In the data rows, the value 128 means zero.
Some points:
[135 112 146  76 149  76 190 152 218 125  75 146 168  98 150 172 169 117 176 123 157 130 144 138 196  95 111 142 164 126 141 118 156 118 166  28 137 120 130 144 130 165 118 115 100 150 128 175 131 196 116 134 143 148 174 103 128 112 100 110 131 111 106 166]
[127 147 122  99 136  76  77 162 141 109 128 157  81 141 136 145  70 133 110 134 116  85 126 110 123  95 121 115 100  67 163 115 148 144 100 142 112  75 112 144 140 178  96 129 207  78 136  90 147  89  85 122  84 162 117  82 153  70  87 115  83 111 163 177]
[118  90 165  97 117 102  98 131  93 191 111 169 165 232 154 143 116 132  96 110  99 105 143  88 107 135 119 129 124 118 125 100 113  82 141 178  89 130  76  88 119 190 104 149  99 131 147 197 111 157 133 100  91  91 106 212 133 173 126  73 113 106 155 119]
[110 130 111 167 147 164 182 112 108 102 119 165 111 109 129 159 151 166 134 148 153  84  94 132  99 132 119 104  79 118  86 105 213 148 113  96  91  60 142  95  75  64 113 123 135 109 152 106  83 145 143 129 142  96 102 194 125 117  65 125 127 105 149  96]
[159 153 115 122 122 161  81 133  74 140 116 114 146 138  88 181 138 119  87  91  99 154 106 231 137  82 161  55 171 103 120 103  97 165 109  99  90 140 163 131 115 113  96 141 138 189 121 115  97 117  95 163  96 118 154 158 125 128  84 172 126 133  98 169]
[ 99  97 131  81 130 130 103 157 174  95 125 147 148  80 134  97  83 152 119 161 113 149  81 116 150  94  92  86 165 159 115 107 105 151 145 106 158 155  96  57  93 129 108 150 124  93 138 140 120 110 184  85 150 107  91 151 130 120 152 193  60 201 121 120]
[172 183 173 141 121  91 164 107 239 154 155 105  96 143 130 162 154 140 113 119 174 110 103 182 174  89 155 165 162 136 172 122 137 158 184 194 147 129 144 114  91 153 171 103 121  92 111 176 113 144 140 172 139 122 107 144 125  89 136 130 168 122 144 135]
[189 140 113 143 123 154 111 118  89 137 146 104 107 108 181 128 138 106 128  99  91  98  77  99  90 160 131 205 163 147 152 113 150 148 157  74  56 139 111 111  99 153 163 119 149  89 139 159 161 126  78  75  89 154 141  85 154 143  95 180 121 116 107 116]
[171 107 157 146 140 155 101 158 130 154 165 191  71 151 128 145 155  87 154 136 133 138 162  91  64 137 121 123 117 191 125 147 169 145 146 114 172  72 163 133 131 174 118 126 174 182 134 146  99 134 112 169 128 135 117 126  91 163 116 203 112 140 153 114]
[104  98 139 121 113 146 147 111 119 201 138 151 180 121  93 141  94 107 207 109 152 120 144 183  93 120 142 128 132 138 141 101  65 192 151 104 146  85  73 193 168 101 190 180 140  74 164 115 129  94 163 149 115  83 151 131 123 150 137  86  94  91 121 110]
[169 104 123 117 147 143 104 166 169 149 176 121 159 144 159 190 117 114 113 116  83 105 114 130 113 108 101 157 127 123  86 160 115 111  99 153 160 157 174 110 170  66 153 111  99  93 146  63 121 173 124 124 167 200 124 113  87 213  55 139 121 131 172 145]
[104  68 114 191 120  81 124 106 110 126 107  85 165 122  88  96  85 150 160 121 193 133  80  95  95 146 172  87 131 121  92  96 132  94 181 160  96 133 139 152 166 159 171 131 119 157  85 122 146  95 102 136 162 201 100 180 130 116 102 135  80 119 103 171]
[146 159 107 160  62 156 147  95 171 156 180  83 116 118  98  54 153 169 146 178  73 125 127 111 172 150 101 106 148 106 114 100 120 135 108 116 100 136 142 145 119 162 148 130 131 151 153 132 131 163 150 148 108 116 150 131  76 117 103  60  89 198 138 151]
[121  85 118 129 142 163  73  97 141 121  92 148  96  67 138 104 194 155 156 129 120 103 161  88 101 141 126 128 158  62 108 163 126 176 126 159 154 185 108  87 115  91 110 120 143 115 106 116 132  90  81 158 141  89 160 163 167 118 106 119 155  74 110 168]
[139 125 129 123 125 145 221 138  98 113  97 133 197 173 124 129 131 105 164 174 125 133 131 136  85 132 124  83 138 129 128 124 113  90 115 179 146 190  66 187  49 109 112  78 137 102 103 103 130 160  96 154  80  84 111  78  99 111 125 157 100 128 137 111]
[109 151 137  82 137  87 136 123 137 107 123 137 111 109 132  99 102 100 148 112  93 102 160  93  45  95 133  91 188 137 141 116 106 126  65 119 101  89 158 109 140  77 144  88  99 137 122 190 150 111 135  92 157 145 131 156  66  70 156  99 199 150 131  97]
[213  88 122 113 202 129 174 163 143 121 159  89 120 134 121 113 137 110 100 145 103 126 120 103  96 140 133 152  89 117 132 131 100 157  95 104 153 118 142 171 118 215  97 127  93 112 168  66 212 105 143 112 131 119 161 177 153 123 151 176 142 121 140 123]
[ 92 129 135 236 105 122 135 163 177 163  74  92 129 116 177 110  69  87 167 101 110 153 139 135 140 116 107 120  66 133 134 153 137 136 101 121  73 162 191 110 111 141 100  94 105  97 122 125  76  81 117 130 111 106 130 132 105 158 197 126 131 111 100 113]
[105 159 158 203 121 109 112  60  89  91 146 117 141 153 162 140 133  94 105 156 125 168 169 138 122  90  78 169 194 125 143 130 138 105 105 126 149  84 129 130 144 139  91  78 111 122  64 112 123  87 186 113 190  90 152 118 170 137 111 114  61  86 121 116]
[149 145 125 117 154 112 127 138 106  47 114 161 147 135  39  95 170  71 137 102 137  74  81 134 152 112  73 150 123 128  77 159 117  88 142 117 148 172 147  86 155 160 171 144 157 120 167 116  99  56 145 135  85 142 152 132  87 118 113  97 131  82 126  84]
[ 58 139 173 121 126 135 132 159  98 133 150  54 120 126 105 126 152  93 116 122  92  73 113 130 127 145 101 117 110 163 134  90 141  82 151 103 159 138 119  96 134 108 115 140 138 108  82 142 127 135 140 158 154  79 151 119 146 116 144 138 139 208 145 229]
[163  90  97 102 100 111 138 168  91  58 163 109 133 132 153 115 109 164 147 179 118 142 153 119 185 109 169 115 134 181 165 144 126 126 146 135 119  86 138 113  98 120 159  98 183 129  79 101 115 139 141 144 100 160 124 181 175 167 164  62 191 107 109 113]
[155 120 127 137  99  85 112 117  73 144 105  96 102 128 106 148  88 210 162 128 171 191 146 100 103 128 124 165  78 106 186 151 121 133 162 102 161 151  74  87 104 109 137  89 103 188 129 106  88 115 173  90 113 144 169 105  91 138 104 133 187 141 163 134]
[163 165 140  84 143 169 117  89 146 153  85 139 220 145 127  89 141 151 106 183 211 124 167  96 136 133 156 181  94 112 145 107 118 101 114 118  84 104 199 115 162  89 107 158 109 109  85 106 125  82 102 127  78 143 119 120 133 166 162 137 124 178 155 131]
[125 104 189 135 152  89 178 157  91 144  95 160  83 197 174  85 131 211  85 126  98 167  95 145 160 165 140 183 145 120 155 115 120 113  89  93 109 164 143 128 195  90 150 126 160 158 167 124 140  95 113 161 185  93  75 118 105 117 133 137 115 109  97 121]
[100 100 149 176 146 121  77 140 173  73  99  79 128 131 106 172 137 135  99 154 103 185 162 120 120 143 119  99 125 127 140  89 103 136 146 136 160 150 171 156  94  80 130 175 129 152 170 195 163 102 134 114 105 140 105 102 197 107  87  78 149 180 143  72]
[128  77 132  88  58 150 175  66 173 120 152 135  81 120  96 166 142 128 135  88 108 122 161 146 191 149 186  85 115 135 109  85 143 100 141 169 121 125 117  93 154 159 134 104 144 118 123 105 123 109  98  73 166  78 151  58 135 130 116 150 135 150 109  86]
[130 152  70 153  76 132 103 130 146 120  77 150  90 132 160 129 102 122  70 119 165  89 147 132 129 166 140  64 177 116  94  92 147 116 137 117 125 121 124 136 148 105 131 112 142 114 172  94 193 142 197 137  89 156 149 116 119 176 158 186 157  78 171 156]
[143  89 108 116 150 178  94 101 116 165 145 192 127 165 137 135 120 120 162 102 104 151  90 161 155 162 140 174 125 115  83 144 156 133  97 161 169 124 205 170  81 111 105 141 168 106 119 167 145 150 141 116 164 197 224 136 130 105 202 140  98 161 167 161]
[106 106 138 111  96 119 131  67 137  58 156 152 137  83 144 106  80  84  49 114 102 127 117  76 102 129 159 165  95 135 144 158 109 143 171  92  91 136 129 149 116  93 113 168 132 158  88  92 102 182 147 189 111 104 143 127  98 100 131 102 149 128 113 121]
[115 131 167 170 224 244  82 126 150 128 142  75 146 107 107 103 123 166  98 114 134 146 143 164 133 125 154 101 157 136 111 170 178 100 140 105 152 112  45 129 162 132  99 119 145 126 136 156 129 150 133  88  94 115  84 109  84 131 165  97 140 118 111 137]
[116 122  58 141 134  74 125 134 126 118 102 112 101 170 140  74 143 124 157 161 103  82 147 211 111 142 180 153 106 121 116 151 100 191 141  97 154 116  94  80 137 125 101 133  90 185  62 103 100 153 139 107 124 169 102  94 132 103 143 103 113 127 130  89]
[ 79 174  81  93  97  89 133 120 122 181  88 105 127 101 129 110 134 153 101  66 106 162  87 112 130  99 116 139 141 168  99 196 168  80 134 149 219  92 108 174 125 125 139 146 104 117 119  92 169 126  75 138  85  91 124 179 159 143 120 121 104 152 106  68]
[112 193 145 142 122 151 123 152  97 100 186 164  61 121 147  86 123 115 162  77 235 126 168 143 122  87 158 130 117 148 101  92  94 110  77 121 140 190 120 146 133 136  89 140 114 126 187 106 144 182 100 119 110 146 132 157 168 115  82 128 111 149  96 144]
[150 114 115 151 138 102 178 127 126 110 117 143 133 114 165 135 158  83  98 118 175 121 120 128 210 171  89  80 136 150 190 151 135 191 133 195 143  98  95 119 165 114 114 166  77 120 150 169 128 123  69 116 157 119 173 136  95 132 113 126 138 189 143 152]
[ 81 152  75 104 130 147 133 183 114 129 203 164 181 170  95 159 146 185 106  88 131 163 179 102 110 157  76 103  99 156 144 146 148 167 151 134  84 184 146 166 143 141 184 114  75 104  82 141 139 134 129 116 131 130 110 104 152  72 170 135 111  78 117 146]
[131 150  89  94  99 169 208 142 112 188 137 150 127  56 145 139  98 104  87 183 118 134 141 147 118  86 123 175 105 131  98 149  94 121 120 150 120 147 103 181 160 143 100 132 165 171 118 199 109  70 153  92 136 156  75 140 166 142 107 137 177 102 139 160]
[ 94 183 180 142  87 143 133 116  81 119 115  89 160 157  83 162 103 118 182 189 123 102 103 107 149 121 120 120 130 103 177 148 157 182 106 161 151 145 150 125 169 147 117 176 142 171 147 119 142 220 140 118 162 177  98 113 154 140 190 194 172 108  88  80]
[104 132 103  90 158 101  81 120 108 105 103 137  86  44  83 175 178 142 155 165 127 139  99 171  90 156 120 166  97 167 134 136 101  83 105 202  58 103 135 130 122 148 118 117  87 123 162 121 132 164 128 150 146 104  81  90 107 154 160  92  89 123 102 139]
[136 147 119 110 182 103  77 117  96 169 163 102 123  92 147  93 120 102 126 131 155 142 145  90 188 149 123  80 108  69 106 134  88  86  96 106 111  87 114 127  66 114 200 147 104 135 119 144 107 126 131 158 165  99  96  71 141 123 151 146 174 106 113  85]
There is one direction along which these points spread out most. Take the direction at right angles to it along which they spread out most. Go by this last direction. How many in every 100 of the points above lie lower along it than each point below? Answers are rounded to whole numbers. More than half of the points above lie lower than the first one.
[106 106 138 111  96 119 131  67 137  58 156 152 137  83 144 106  80  84  49 114 102 127 117  76 102 129 159 165  95 135 144 158 109 143 171  92  91 136 129 149 116  93 113 168 132 158  88  92 102 182 147 189 111 104 143 127  98 100 131 102 149 128 113 121] 28
[130 152  70 153  76 132 103 130 146 120  77 150  90 132 160 129 102 122  70 119 165  89 147 132 129 166 140  64 177 116  94  92 147 116 137 117 125 121 124 136 148 105 131 112 142 114 172  94 193 142 197 137  89 156 149 116 119 176 158 186 157  78 171 156] 50
[146 159 107 160  62 156 147  95 171 156 180  83 116 118  98  54 153 169 146 178  73 125 127 111 172 150 101 106 148 106 114 100 120 135 108 116 100 136 142 145 119 162 148 130 131 151 153 132 131 163 150 148 108 116 150 131  76 117 103  60  89 198 138 151] 85
[ 94 183 180 142  87 143 133 116  81 119 115  89 160 157  83 162 103 118 182 189 123 102 103 107 149 121 120 120 130 103 177 148 157 182 106 161 151 145 150 125 169 147 117 176 142 171 147 119 142 220 140 118 162 177  98 113 154 140 190 194 172 108  88  80] 73
[143  89 108 116 150 178  94 101 116 165 145 192 127 165 137 135 120 120 162 102 104 151  90 161 155 162 140 174 125 115  83 144 156 133  97 161 169 124 205 170  81 111 105 141 168 106 119 167 145 150 141 116 164 197 224 136 130 105 202 140  98 161 167 161] 80
[ 81 152  75 104 130 147 133 183 114 129 203 164 181 170  95 159 146 185 106  88 131 163 179 102 110 157  76 103  99 156 144 146 148 167 151 134  84 184 146 166 143 141 184 114  75 104  82 141 139 134 129 116 131 130 110 104 152  72 170 135 111  78 117 146] 25
[125 104 189 135 152  89 178 157  91 144  95 160  83 197 174  85 131 211  85 126  98 167  95 145 160 165 140 183 145 120 155 115 120 113  89  93 109 164 143 128 195  90 150 126 160 158 167 124 140  95 113 161 185  93  75 118 105 117 133 137 115 109  97 121] 20
[112 193 145 142 122 151 123 152  97 100 186 164  61 121 147  86 123 115 162  77 235 126 168 143 122  87 158 130 117 148 101  92  94 110  77 121 140 190 120 146 133 136  89 140 114 126 187 106 144 182 100 119 110 146 132 157 168 115  82 128 111 149  96 144] 57
[128  77 132  88  58 150 175  66 173 120 152 135  81 120  96 166 142 128 135  88 108 122 161 146 191 149 186  85 115 135 109  85 143 100 141 169 121 125 117  93 154 159 134 104 144 118 123 105 123 109  98  73 166  78 151  58 135 130 116 150 135 150 109  86] 90
[121  85 118 129 142 163  73  97 141 121  92 148  96  67 138 104 194 155 156 129 120 103 161  88 101 141 126 128 158  62 108 163 126 176 126 159 154 185 108  87 115  91 110 120 143 115 106 116 132  90  81 158 141  89 160 163 167 118 106 119 155  74 110 168] 40
[149 145 125 117 154 112 127 138 106  47 114 161 147 135  39  95 170  71 137 102 137  74  81 134 152 112  73 150 123 128  77 159 117  88 142 117 148 172 147  86 155 160 171 144 157 120 167 116  99  56 145 135  85 142 152 132  87 118 113  97 131  82 126  84] 23
[169 104 123 117 147 143 104 166 169 149 176 121 159 144 159 190 117 114 113 116  83 105 114 130 113 108 101 157 127 123  86 160 115 111  99 153 160 157 174 110 170  66 153 111  99  93 146  63 121 173 124 124 167 200 124 113  87 213  55 139 121 131 172 145] 75
[155 120 127 137  99  85 112 117  73 144 105  96 102 128 106 148  88 210 162 128 171 191 146 100 103 128 124 165  78 106 186 151 121 133 162 102 161 151  74  87 104 109 137  89 103 188 129 106  88 115 173  90 113 144 169 105  91 138 104 133 187 141 163 134] 5
[109 151 137  82 137  87 136 123 137 107 123 137 111 109 132  99 102 100 148 112  93 102 160  93  45  95 133  91 188 137 141 116 106 126  65 119 101  89 158 109 140  77 144  88  99 137 122 190 150 111 135  92 157 145 131 156  66  70 156  99 199 150 131  97] 68
[115 131 167 170 224 244  82 126 150 128 142  75 146 107 107 103 123 166  98 114 134 146 143 164 133 125 154 101 157 136 111 170 178 100 140 105 152 112  45 129 162 132  99 119 145 126 136 156 129 150 133  88  94 115  84 109  84 131 165  97 140 118 111 137] 65
